The rows of T fall into several groups, and each row is roughly a mix of its group's hidden directions.
T, 113 rows:
-127; 42; 37; 392; 314; 178; 128; 104; -178; -72; -295
156; -10; 36; 19; -104; 347; -275; -224; 201; 47; -357
-290; 89; 72; 191; 65; 103; -50; -87; -70; 218; -493
-5; -70; 423; -179; -240; 126; -114; 5; -216; -311; -88
282; -79; 297; -135; -2; -345; 258; 0; 213; 13; -175
72; -201; 181; 278; 339; 157; 24; 389; 10; 45; 66
6; 359; -87; 52; 167; 103; -221; -55; -322; 51; 344
156; -295; -421; -98; 53; 251; 201; -123; 124; 132; 37
-3; 8; 196; 81; -196; 36; 21; -144; 538; 99; 222
140; -169; 109; 64; 267; 8; 316; -171; -372; -196; -112
68; -263; 37; 236; 252; 272; 60; -268; -278; 148; -102
167; 305; -152; 200; 327; 7; -122; 279; 69; -252; 43
-278; -111; -59; 192; 109; -47; 35; 124; -509; -182; 39
370; -111; -220; -206; 90; -35; 353; -102; 77; -5; 252
99; 336; 366; 64; 125; -255; -105; 133; -38; -239; 161
-170; 532; -162; 21; 213; 154; -76; -105; -3; -122; 121
-463; -104; -217; -191; 160; -46; 80; 258; -80; 152; 121
74; 46; 36; -173; -61; 247; 373; -216; -275; -97; -282
-92; 322; 52; -144; 258; -82; 384; 115; -273; 48; 86
109; -104; 186; 291; -151; 94; -188; 392; -93; 286; 29
-157; -182; 10; 466; -190; -80; 202; -189; -165; 168; -63
2; 279; 318; -293; -132; -275; -43; -251; 76; 140; 79
-90; -313; -91; 329; 238; 32; -63; 107; -284; 226; 164
-158; -195; -362; -9; -141; 3; 263; 271; 75; -250; -172
-262; -52; -30; 20; -130; 156; -166; 212; 213; -413; 226
299; -93; 80; 327; 203; -8; 138; -64; 310; -41; -284
332; -336; -21; 139; 206; 121; 221; 86; 250; -188; 8
-66; -35; -246; 204; 201; 232; -120; -67; -232; 398; -145
74; 140; 157; -129; -70; -305; -351; -77; 83; -253; 300
234; 181; -108; -237; -160; -236; -331; -148; -221; -161; -104
228; -47; 329; 215; 129; -52; 134; -410; -73; 116; -146
154; 46; -144; 223; -271; -305; -79; -333; 93; -233; 107
152; 185; 522; -92; 1; -283; -94; -109; 67; 21; 97
181; -37; -57; 222; 227; 90; 273; -304; 34; 127; -352
257; -228; 58; 417; -39; 170; -46; 51; 257; 103; -218
-106; 5; -206; -71; 65; 111; -94; 498; 156; -250; 188
-122; 126; -274; 131; 63; -73; 279; -65; -320; 366; 56
39; 203; -55; -257; -75; -15; -83; 151; 510; 132; 173
-78; -100; -95; 292; -120; 141; -242; -265; -356; 203; -115
393; 246; -23; 116; -13; -85; 137; -114; -400; -72; -145
-96; -121; -244; 183; -436; -46; -235; -238; -76; 57; -153
-142; 283; 11; -199; -76; -56; 213; 193; 186; 365; 233
206; 24; -30; 74; -24; -274; -136; 106; -409; 332; -148
-246; -208; 95; -12; -365; -119; -135; 117; 225; -137; -305
-175; -101; -79; 179; 71; -157; -303; 228; 312; 194; 257
-124; 375; -168; -394; -12; -140; -108; 70; 168; -94; -204
-62; 247; -76; -171; 109; -392; 222; -284; -165; 162; -72
42; -241; 60; 75; 154; -97; -201; -195; -231; -7; -469
122; 19; -142; -98; -174; -71; 182; -294; 223; -376; 250
488; 5; -81; 151; -107; 269; -7; -74; -33; 304; -57
-144; 89; 118; -161; -79; -118; -254; 240; 370; 109; -308
-47; -85; 36; 156; 113; -152; 207; -204; 431; 308; -133
200; -178; 162; 166; -308; 411; -49; -203; -103; 77; -65
-318; 214; 96; 0; -196; -72; -400; 13; 79; 99; -279
46; -51; 182; -70; 143; -343; 143; 65; 344; -358; 43
-407; 111; 235; -161; -62; -148; 167; 244; 135; 228; 110
-156; -48; -243; -109; 129; -18; 304; 351; -224; -10; -271
61; 120; 437; -5; -81; -451; 22; -25; 77; -153; 73
84; -125; 90; 103; 60; -339; -372; 207; 125; -236; 203
-269; -146; 17; 316; -115; 8; -25; 171; -85; -115; -443
-178; -354; 82; -27; -11; 141; -480; 10; -48; -53; 184
-326; -98; -100; -208; -205; 297; -105; -186; 306; -6; 121
365; 280; -39; 1; 353; -18; 155; -258; 128; 96; 1
71; 55; -151; -1; -56; 53; -275; -311; -192; 448; -87
234; 130; 64; -197; 100; 141; 219; -173; -168; 401; -208
-107; -9; -126; 302; 186; 40; 207; 287; -102; -158; -372
77; 79; -93; 191; 17; 317; -248; -285; 35; 368; -128
-186; -250; -47; -61; 316; -15; 412; 158; 43; -117; -203
181; 68; -111; -79; -31; -127; 17; -273; 511; 189; -98
-6; 185; -192; -200; 224; -145; 47; 141; 188; -159; -435
-43; -281; 9; 68; 155; -12; -345; 38; -439; -84; 157
295; 149; -135; 176; 330; 133; -188; 55; -212; 50; 288
-308; -19; -302; 115; 255; 90; 347; -4; -184; 147; 74
-60; 86; -200; 82; 82; 176; -464; -112; -142; 331; -34
70; 161; -61; 82; -408; 232; 185; 93; 250; 268; -124
39; 139; 165; -207; 44; 213; -60; 459; 46; -110; 295
-25; 347; -10; -218; -289; -282; -147; 107; 64; -68; 283
-39; -68; 11; 58; 168; 253; 384; -190; -386; 96; -103
-23; 173; 136; 277; 276; 170; -46; -243; -287; 235; -158
166; 93; -174; -13; 150; -71; 233; -279; 421; 225; -13
2; 60; -485; -101; 172; -247; -221; -175; 61; -156; -83
110; -256; 123; -31; -152; -305; 414; -21; -57; -10; -262
137; 145; -290; 168; 68; 8; 39; 263; 64; 179; -437
79; -241; 134; -116; -349; -280; -196; -12; 0; 272; -211
143; 165; -105; 92; -237; -404; -302; 79; 5; -110; -240
48; -30; -355; 21; -254; 366; -191; 78; -77; 275; -39
127; -94; 90; 150; -244; 78; -540; -32; 76; 44; 181
212; 174; 41; -84; -267; 293; 289; -101; 186; 99; 273
124; 27; 366; -77; -315; 227; -103; 236; -191; -160; 139
-180; -43; -427; -213; -173; 171; -160; -264; 78; -58; -166
-74; -246; -90; 127; -38; 377; -102; -36; -385; 243; -36
167; -229; -23; 119; -100; -67; 115; 104; 159; -507; 196
30; -40; 206; -245; -287; 230; 347; -200; -80; -202; -82
-21; 122; -473; 89; -89; -18; -194; 178; -308; 33; 181
130; -146; 271; -39; -243; 145; 64; -245; -356; -179; 194
93; -58; -146; -287; 20; 203; -431; 82; -83; -254; -180
116; -116; 185; 17; -133; 176; -127; 80; 551; -112; 68
150; 47; 109; 137; -81; 68; -209; -558; -22; 13; 178
255; -198; 3; 22; -229; -387; -136; 250; -158; 94; -181
272; 14; 170; 183; -261; 110; 94; -28; 418; 158; 167
-234; -124; -182; -300; 153; 153; 39; 160; -158; -128; -381
-399; 104; -154; -112; 19; 70; 105; 226; 54; 148; -394
109; -129; 10; 329; -188; -262; -302; 9; -154; 220; -222
80; 128; 201; -298; 63; -244; -308; 149; -243; -240; -70
43; -131; 33; 284; 73; 112; 324; -225; -167; -361; 145
188; 98; 367; -216; 293; 115; 354; -25; 7; 50; 1
257; 24; 371; -107; 207; -323; -201; 62; 74; -84; -183
19; 219; 97; -303; -383; 272; 123; -232; 45; -44; -103
64; 80; -131; -239; 55; -59; -380; 256; 384; -55; 43
-38; 57; -60; -245; 290; -36; -106; 206; 494; 39; 29
-190; 49; -54; -115; -348; 167; -330; 88; 273; 212; 122
-227; -116; 49; -339; -3; -242; -10; 247; 83; -361; 119
23; -18; 105; 96; 90; 269; 389; -53; -435; 88; 37

Here is one row from each group, named. Which group is each of the other rows in?
156; 233; -267; -8; -344; -90; 22; -270; -223; -134; 191
<91>
-10; -115; 228; -219; -300; 330; -30; -294; -169; -155; 46
<48>
31; -463; -53; 80; -2; 141; 86; 150; 203; 126; -350
<10>

165; 212; -121; 283; -103; 180; -33; -170; -174; 427; 34
<48>
-131; -297; 190; 37; 61; -136; 110; 162; 453; -176; 121
<48>
-29; 39; -79; 63; 98; 88; -601; -164; 21; 181; 56
<48>
22; -30; 152; -17; 107; -50; -30; 170; 467; 23; -408
<10>
23; -347; 141; 107; 152; -25; -139; -45; -432; -171; 203
<48>
-320; -43; -55; 370; -122; 174; -70; -127; -242; -286; -55
<10>
38; 293; 34; -88; -384; 24; -309; -104; 198; 125; 221
<48>
-103; -17; 69; 144; -22; -199; -199; 376; 203; 394; -2
<91>
-99; -264; 478; -32; -134; 52; -62; -117; -175; 114; 251
<10>
-84; -298; -105; -89; 146; 163; -72; 220; -21; -184; -451
<48>
-249; -102; 82; 148; -273; 24; -76; -35; 185; -484; 47
<10>
